In the rows, zero is written as 128.
Rotation paths and how fast each direction turns (degrees each step)
Each turn is a multiple of 5 degrees from 10 to 175, or 0.
Each row of a path follows its step; steps can be skipped.
Path 1:
step 3: [117 137 131 134 132 138 118 133 124 129 133 128 126 122 128 128 124 143
 121 130 135 133 138 125 118 130 118 120 133 128 138 126 119 123 125 128
 128 126 129 130 121 111 133 131 129 127 136 127 120 136 127 123 129 132
 117 141 118 129 138 130 132 135 123 130 131 132 120 116 125 128]
step 11: [136 126 112 141 127 139 122 125 128 125 133 126 135 136 123 122 130 124
 127 128 120 125 121 133 131 128 117 132 127 126 138 127 126 134 129 130
 126 122 144 141 136 132 127 134 123 124 119 130 135 128 129 130 125 129
 136 135 126 122 116 119 131 133 128 125 141 132 122 120 123 135]
step 14: [126 132 138 131 127 134 123 132 127 129 118 119 128 122 119 123 135 127
 134 124 136 130 131 121 131 134 120 112 128 131 130 129 124 132 129 145
 126 135 127 126 126 124 126 138 117 134 122 119 129 123 119 131 121 130
 139 129 127 128 126 130 133 141 128 136 120 137 130 119 114 118]
step 15: [132 126 128 122 127 128 132 138 128 135 131 119 121 117 126 135 135 128
 136 132 136 127 136 108 116 118 138 119 127 126 134 137 129 129 119 128
 130 126 132 116 128 124 124 136 133 125 114 131 129 119 135 126 125 133
 131 131 125 131 135 132 129 129 136 129 124 139 123 121 133 124]
step 16: [134 119 133 115 133 130 134 128 143 123 137 127 131 131 121 135 124 116
 128 134 115 134 129 123 124 119 136 129 123 119 126 128 126 120 111 122
 133 133 135 124 131 130 129 130 132 131 125 122 137 118 133 128 133 130
 128 118 127 127 124 124 128 122 125 141 135 127 134 129 140 121]
step 20: [131 124 126 129 120 129 130 127 118 123 129 125 137 124 128 124 121 117
 127 128 137 130 132 123 123 136 115 129 124 132 131 118 139 135 128 135
 116 117 123 119 138 138 120 133 126 133 137 130 118 127 121 131 122 133
 130 124 115 126 125 121 143 122 126 126 119 131 129 129 125 129]
step 21: [131 130 128 126 122 138 133 138 126 130 130 122 134 128 130 136 135 125
 130 135 131 128 132 122 128 128 128 119 134 120 136 118 136 137 134 122
 132 115 128 137 126 126 114 131 133 127 130 123 125 134 128 124 125 115
 135 120 124 135 122 136 147 125 135 124 139 131 113 128 125 127]
step 22: [127 122 134 119 137 134 124 136 137 130 129 135 124 133 126 138 135 129
 128 122 132 130 132 134 127 134 126 134 136 128 138 130 126 126 125 121
 131 115 139 144 129 129 130 125 134 130 120 127 124 124 137 125 135 120
 146 127 138 137 117 127 133 131 118 132 131 136 127 121 134 130]
[127 130 129 129 130 129 129 127 130 128 128 130 126 129 128 126 129 130
 125 130 128 127 128 129 129 129 127 129 127 130 128 130 128 130 129 131
 130 128 126 126 129 128 128 128 127 126 126 128 128 125 128 128 126 129
 126 125 126 128 125 130 130 130 128 124 127 126 129 131 130 128] => 60
[127 126 128 127 129 127 129 128 127 132 129 129 128 128 127 128 129 128
 127 131 130 127 126 128 129 129 127 127 128 131 127 128 132 126 131 130
 127 131 126 131 128 128 124 128 126 128 128 130 130 130 125 129 128 129
 128 131 129 126 128 128 127 126 127 129 126 128 129 130 128 128] => 60
[128 128 128 127 128 127 128 127 127 126 127 127 128 129 124 130 127 126
 125 129 128 131 130 129 130 127 126 128 130 130 130 127 126 127 129 128
 126 131 129 130 130 130 131 126 128 127 126 126 130 127 129 129 128 130
 129 127 129 128 129 128 129 126 125 125 128 130 130 125 126 127] => 125
